In the rows, 100 means zero.
Each path is a new rotation, seen through one point. The rows after it are directions, each followed by how far the rotation turns it, in degrees per step (0 if it stays put).
Each turn is a multiple of 5 degrees from 10 to 175, or 0.
Each row of a path follows its step; steps can be skipped.

step 0: 107 84 103 116 89 117 85 107 97 94 72 121 137 97 107 109 102 76 111 88
 94 93 101 110 97 108 100 93 76 121 100 99 114 106 117 119 83 113 107 98
 99 108 83 122 106 100 94 97 86 85 101
step 1: 124 108 70 115 92 102 76 97 91 103 96 91 100 69 97 116 84 99 125 117 95
 87 101 101 97 116 107 100 85 118 93 105 119 116 99 103 104 107 80 87 99
 123 101 112 96 92 124 95 116 99 110
step 2: 119 100 96 125 96 114 84 90 98 119 114 86 92 108 105 119 74 114 107 89
 69 88 94 110 105 101 127 83 121 101 95 102 108 118 119 108 113 103 124
 106 89 106 111 109 106 115 104 103 84 100 103
step 3: 101 94 87 103 120 103 94 89 102 119 108 99 101 107 108 108 81 82 122 87
 102 100 107 111 105 92 98 131 103 91 101 65 104 120 103 93 135 84 104
 91 91 111 93 104 80 123 99 87 94 120 89
step 4: 105 80 86 95 93 102 96 110 101 91 124 102 87 92 93 96 104 118 92 106 96
 113 118 111 105 108 112 118 95 95 98 88 83 117 74 114 111 108 114 84
 120 95 121 87 77 132 99 97 76 114 91
step 5: 80 104 101 114 100 90 114 94 89 93 109 117 109 101 79 103 102 97 127 82
 107 101 84 121 89 84 117 100 105 83 110 98 77 88 100 103 100 100 92 85
 126 87 119 95 68 108 83 113 83 103 110
step 6: 79 94 79 98 116 88 100 104 105 79 84 84 104 90 87 105 84 108 103 104 142
 108 103 114 93 109 127 89 106 97 118 96 83 82 90 87 85 103 93 115 104
 100 93 80 97 94 101 92 82 121 93
step 7: 67 106 91 99 110 103 81 103 111 82 85 125 86 121 105 100 79 119 102 88
 93 104 104 82 84 118 93 73 96 89 117 107 102 91 87 97 87 106 104 111
 102 110 106 90 83 83 95 116 90 85 82
step 8: 109 103 92 89 105 116 98 102 121 72 103 105 115 92 123 74 83 98 121 94
 100 104 89 75 102 102 99 91 101 114 113 94 110 86 93 86 123 105 83 104
 81 82 100 85 99 66 86 106 91 92 109
step 9: 119 92 110 92 92 115 97 111 83 86 114 99 102 85 92 90 90 102 87 83 98
 106 108 86 93 75 102 104 98 107 113 113 113 122 100 90 86 117 99 115 66
 93 101 98 92 68 109 100 97 94 66
Speeds:
103 99 96 98 103 104 107 102 97 99 100 93 100 96 99 103 99 105 99 100
 105 98 101 99 102 101 97 104 103 107 103 98 104 101 91 102 95 95 102
 102 100 103 97 103 95 100 98 105 104 101 101 => 140
104 101 97 101 103 97 92 100 104 100 102 103 102 98 101 101 96 105 101
 97 96 100 100 95 100 98 102 102 96 102 100 99 104 97 101 97 101 96 103
 107 102 98 96 104 102 95 108 106 99 101 103 => 55
101 103 102 96 102 98 101 101 101 100 105 102 99 90 101 105 101 96 97 95
 98 99 101 104 103 100 93 104 98 100 106 98 95 101 102 102 97 104 104 99
 106 91 101 102 100 97 99 97 99 102 99 => 65
101 103 101 105 99 99 99 98 103 104 98 95 97 101 97 105 103 99 97 96 106
 102 99 103 99 102 107 93 103 96 107 100 102 101 101 98 100 100 100 103
 101 101 105 103 101 96 103 100 109 106 101 => 85

step 0: 107 99 101 113 107 61 78 103 118 83 114 109 104 97 105 109 108 99 91 113
 93 101 96 104 103 99 95 102 107 108 102 98 99 78 102 115 81 95 104 92
 109 116 105 96 114 102 83 85 101 82 97
step 1: 89 122 101 96 108 93 114 101 70 96 113 92 111 95 82 90 115 101 98 120 91
 94 82 104 98 96 105 108 97 115 93 91 94 100 99 118 104 90 96 120 86 97
 99 104 84 111 102 109 87 104 78
step 2: 100 89 98 85 100 113 84 90 104 116 102 109 83 102 103 87 103 102 112 97
 95 100 107 111 112 100 105 116 99 104 118 109 98 126 103 91 120 82 103
 84 101 107 89 104 105 105 97 126 72 97 95
step 3: 114 104 83 91 96 88 87 116 117 112 109 96 97 114 115 106 109 88 113 101
 114 102 95 82 87 94 100 85 91 73 91 92 79 95 105 90 110 100 98 102 97
 106 89 97 98 105 101 106 114 74 111
step 4: 113 107 126 105 89 99 133 93 100 96 122 90 126 107 100 96 107 110 115
 109 109 81 102 94 86 94 95 93 101 107 117 105 111 102 95 95 105 101 100
 93 106 99 111 109 91 94 114 95 119 104 108
step 5: 106 103 91 99 103 121 83 96 114 88 97 112 109 92 97 97 107 97 100 112 74
 104 117 74 109 114 97 116 114 116 117 101 117 109 108 112 94 119 96 93
 94 101 94 93 115 92 97 93 110 103 86
step 6: 90 131 98 99 98 101 98 105 81 91 108 93 92 111 90 131 100 104 116 86 89
 120 100 91 121 94 110 111 99 79 85 107 89 94 95 106 92 103 104 102 90
 83 96 95 105 116 89 101 96 95 104
step 7: 90 92 144 115 78 77 97 92 114 98 98 86 99 110 92 88 90 95 104 86 109 104
 94 107 101 113 104 101 86 109 108 96 100 93 107 105 102 85 109 92 111
 104 89 100 101 108 91 105 84 95 96
step 8: 103 110 78 96 108 92 88 118 93 90 92 108 118 106 106 71 108 77 89 117
 103 110 111 105 100 100 107 85 84 111 101 99 119 105 104 102 100 85 100
 112 110 102 84 106 89 97 100 91 101 80 95
step 9: 114 103 110 84 113 122 106 98 75 109 112 123 104 103 101 119 98 93 121
 103 100 105 99 104 98 104 104 97 93 103 107 104 97 103 94 102 92 95 91
 108 87 107 103 110 84 90 126 115 85 108 121
Speeds:
100 100 101 99 98 101 96 93 101 99 104 103 97 97 99 90 100 102 98 93 96
 105 102 100 92 101 101 99 102 98 101 108 103 100 103 102 101 103 100
 101 105 106 101 103 99 103 98 103 103 102 99 => 135
100 94 101 97 98 95 105 100 106 97 102 93 98 108 99 103 103 98 104 98
 100 102 101 108 95 100 100 96 100 101 102 102 96 94 99 100 101 102 100
 103 103 101 100 95 101 98 95 97 102 96 97 => 100
99 106 98 104 103 101 100 103 97 98 105 99 99 103 104 100 99 96 98 101
 102 99 104 104 91 102 100 104 101 104 103 97 105 98 98 103 99 105 100
 100 94 102 105 105 106 95 102 103 96 100 98 => 90
99 98 102 104 95 99 103 97 97 99 98 95 108 101 96 99 97 102 98 99 101 99
 97 99 97 100 104 101 101 100 99 101 103 103 96 96 104 102 97 95 100 107
 98 91 99 98 104 105 95 104 96 => 130
108 106 99 104 99 103 94 104 102 101 98 101 95 101 91 100 92 100 105 98
 102 97 97 105 102 101 103 97 101 97 104 97 98 99 98 97 102 102 101 99
 98 103 104 98 102 105 98 99 100 100 102 => 100

step 0: 94 97 87 96 89 87 100 76 121 114 101 97 88 108 91 116 108 77 106 96 98
 87 118 86 92 137 123 86 89 103 85 101 99 111 107 96 111 97 85 85 97 102
 103 90 87 93 108 94 115 94 98
step 1: 100 92 78 94 88 99 107 89 115 100 82 98 102 109 114 121 92 96 114 96 91
 89 118 80 109 109 123 117 97 127 102 89 113 93 112 103 95 78 85 99 86
 103 103 102 119 107 103 90 118 91 99
step 2: 86 88 109 104 90 113 76 87 111 112 90 122 105 101 85 107 95 103 118 106
 109 101 113 104 96 106 120 123 115 115 103 82 119 85 106 109 110 81 107
 98 93 94 113 103 106 104 133 97 106 100 104
step 3: 102 95 97 99 95 104 81 80 121 101 105 95 97 109 80 107 91 75 100 102 120
 99 102 104 82 104 110 129 112 89 95 93 84 97 97 105 116 100 98 103 87
 92 116 109 106 89 104 64 110 110 115
step 4: 102 103 86 75 89 109 93 79 107 109 86 103 102 101 107 115 107 92 82 97
 112 90 123 106 84 111 91 107 108 115 86 99 79 109 85 106 93 98 94 97 76
 87 119 108 86 91 103 87 124 83 102
step 5: 93 87 114 95 85 96 92 88 103 101 98 98 89 94 105 102 80 99 97 85 113 71
 117 94 108 106 110 97 96 110 102 81 99 116 104 88 89 86 95 102 92 101
 104 106 87 98 127 77 121 66 88
step 6: 86 84 118 106 99 98 111 92 122 108 112 81 110 104 92 113 90 92 114 88 83
 99 101 107 89 121 104 107 105 125 106 80 94 107 112 80 108 83 101 98 88
 95 103 97 99 117 121 83 109 91 119
step 7: 94 109 100 100 98 96 107 70 117 109 95 91 107 103 71 128 91 89 111 108
 95 85 101 111 88 117 116 113 102 125 75 81 98 101 94 109 99 97 94 90
 120 95 106 85 100 95 108 98 115 109 104
step 8: 92 110 87 103 82 109 90 85 130 99 91 111 105 122 108 116 94 89 105 113
 108 82 107 93 87 109 129 101 107 120 91 100 99 116 99 117 101 97 115 87
 98 103 96 120 115 98 95 85 111 86 91
step 9: 107 97 99 106 74 114 94 110 123 105 75 116 104 100 89 105 102 102 106 84
 112 94 105 92 93 115 125 109 114 105 100 93 111 105 102 97 105 75 103
 97 67 89 113 99 85 95 102 83 111 94 92
Speeds:
96 97 103 100 101 101 95 97 96 99 104 96 103 103 95 96 97 102 103 101 99
 104 96 99 98 97 101 102 98 100 97 92 101 96 95 102 101 103 103 101 97
 99 98 94 99 108 102 99 98 105 106 => 90
105 99 99 99 98 103 104 98 101 102 100 97 97 102 100 103 97 100 103 102
 104 101 99 104 93 99 99 104 98 106 102 97 105 96 105 101 100 98 100 102
 109 103 98 107 103 100 104 104 94 105 103 => 70
100 92 100 94 100 104 98 100 97 105 98 97 99 97 103 97 99 101 91 101 103
 101 100 104 101 98 100 103 107 97 100 101 93 104 104 99 95 100 99 101
 103 100 98 96 103 98 105 97 99 99 106 => 45
101 105 104 101 105 98 100 92 98 99 104 104 104 94 97 99 98 97 100 105
 99 100 100 102 95 102 100 101 104 104 101 106 99 102 104 96 104 101 98
 105 100 103 106 93 101 97 97 97 96 102 101 => 95
95 99 98 99 103 100 103 99 100 100 98 103 100 106 98 105 100 96 101 103
 96 104 99 104 106 99 101 97 105 98 102 99 104 104 97 106 99 90 103 98
 102 103 102 97 106 99 100 98 98 106 97 => 60

step 0: 123 88 95 99 108 95 102 86 90 94 102 103 125 108 94 87 113 93 102 85 99
 110 89 115 119 92 106 104 109 85 93 101 89 83 93 99 107 75 103 97 115
 98 86 92 85 113 117 90 124 95 77
step 1: 100 106 100 92 105 94 106 113 83 91 95 89 105 92 95 95 106 110 107 77 78
 134 103 94 90 101 98 100 114 95 101 94 67 124 86 94 112 111 93 96 108
 100 101 85 80 98 94 99 86 103 80
step 2: 122 100 110 86 102 119 102 77 106 79 82 108 100 81 92 99 99 89 93 92 102
 114 96 94 100 107 101 104 88 71 98 98 93 110 86 91 126 82 108 107 111
 87 89 94 120 98 79 103 101 92 94
step 3: 108 88 100 95 103 101 96 95 90 92 103 115 127 107 98 110 98 110 112 80
 91 98 77 115 109 112 74 96 122 76 95 99 91 102 85 81 107 97 106 88 116
 96 105 106 102 82 120 89 102 100 93
step 4: 113 108 109 100 104 112 102 116 95 82 98 106 105 97 120 97 95 104 109
 101 96 117 87 78 81 89 97 114 108 75 103 104 76 110 94 92 94 96 97 84
 96 72 91 74 81 104 98 91 88 98 107
step 5: 103 103 97 89 87 116 107 100 103 88 92 87 103 82 109 113 88 103 103 85
 78 108 79 114 104 91 100 101 78 81 105 117 99 94 76 87 111 89 89 110
 116 85 88 95 116 117 111 107 115 111 94
step 6: 99 90 105 99 97 111 78 94 92 83 117 101 108 104 107 85 97 106 105 105 81
 110 103 106 107 115 86 101 129 88 100 90 101 114 60 96 106 113 104 114
 110 78 100 101 89 110 113 86 111 98 101
step 7: 111 92 107 106 107 94 105 97 85 97 82 99 100 129 110 103 88 95 93 100
 100 121 90 99 102 117 110 105 83 74 103 114 93 119 77 111 105 92 88 83
 105 87 78 83 80 104 95 96 103 115 107
step 8: 84 114 110 93 97 120 117 94 91 98 93 100 94 107 114 124 102 115 114 89
 94 103 94 112 100 111 86 92 78 100 114 90 83 114 76 74 114 94 113 116
 103 82 104 106 90 102 103 103 112 103 90
step 9: 104 97 97 108 102 96 93 88 126 92 113 106 114 104 112 97 88 92 112 117
 109 105 105 99 94 113 96 105 94 77 94 102 78 122 88 97 104 105 114 114
 128 75 83 108 97 99 119 85 103 83 112
Speeds:
96 100 106 102 103 97 101 98 100 103 96 99 100 105 96 102 102 94 95 99
 102 106 101 100 100 108 97 101 99 95 99 93 96 102 102 97 106 102 99 102
 98 103 102 105 98 100 96 103 103 99 98 => 60
99 101 99 98 102 104 100 93 96 102 94 102 104 109 99 107 100 103 103 105
 104 95 99 98 100 96 100 100 103 99 100 98 105 100 98 98 98 102 95 97
 101 98 99 97 98 92 96 103 102 98 98 => 85

step 0: 114 102 96 138 99 105 93 85 113 86 94 94 106 89 106 107 97 117 99 89 87
 90 94 97 80 95 84 99 91 106 104 103 106 98 133 105 98 110 99 87 100 103
 105 116 84 98 101 110 83 98 102
step 1: 104 115 83 101 110 89 104 89 77 92 81 88 90 115 118 91 107 103 119 102
 112 110 88 119 117 101 102 109 104 100 84 93 99 103 93 99 97 91 95 91
 110 101 86 112 83 98 105 119 80 108 94
step 2: 105 90 90 87 90 109 99 114 123 95 115 83 97 98 110 89 107 121 100 102
 114 105 103 96 100 85 105 106 105 83 89 96 121 101 96 102 99 85 88 112
 76 112 73 95 108 113 91 109 96 95 104
step 3: 113 109 107 98 126 93 90 121 102 86 113 105 93 98 90 115 106 96 102 123
 80 95 100 100 110 93 95 105 103 112 107 128 101 92 111 93 103 110 99
 121 92 92 90 121 116 103 103 102 90 99 113
step 4: 106 116 95 95 119 100 112 99 99 118 90 106 91 84 92 110 102 92 114 110
 108 96 88 101 110 104 96 79 83 114 80 83 99 89 91 96 105 85 93 98 93
 114 127 89 114 110 102 86 89 101 116
step 5: 99 96 106 107 88 119 102 92 100 101 105 107 83 98 117 107 93 116 91 83
 91 107 77 91 105 65 111 94 103 102 89 110 91 113 89 94 103 105 121 104
 89 100 117 89 104 96 83 102 113 110 110
step 6: 103 120 113 106 85 90 67 100 94 96 100 111 116 111 106 90 116 101 94 99
 102 98 87 92 91 97 102 116 93 121 105 108 103 94 93 123 110 100 96 87
 114 96 118 110 106 111 90 122 103 87 99
step 7: 106 108 91 99 98 98 88 87 106 105 92 99 108 99 87 93 106 116 84 95 101
 93 96 116 118 102 106 100 107 94 98 76 108 106 85 112 76 89 98 99 122
 80 92 101 116 107 125 88 102 120 108
step 8: 98 107 85 108 98 126 108 113 102 97 115 89 110 99 82 86 122 93 86 85 107
 107 120 105 96 84 99 115 86 109 105 103 107 103 88 87 105 111 116 99 89
 94 88 106 97 97 88 76 91 111 102
step 9: 95 93 117 116 95 93 86 118 86 104 95 85 79 114 83 93 93 78 90 105 95 95
 111 112 105 100 66 96 89 93 103 111 104 101 88 98 98 99 84 111 109 105
 110 98 98 86 95 105 90 88 118
Speeds:
98 99 100 96 100 96 105 105 104 97 101 100 98 97 103 97 95 101 100 93
 102 98 100 99 101 97 100 96 97 95 104 99 98 97 97 108 99 94 95 102 107
 101 103 101 98 103 100 97 98 102 104 => 140
102 97 102 103 98 105 103 104 105 102 100 106 101 102 98 101 107 106 99
 99 100 104 103 101 100 96 103 98 99 92 97 106 98 91 98 98 100 103 106
 101 103 105 99 98 97 102 101 101 100 100 96 => 125
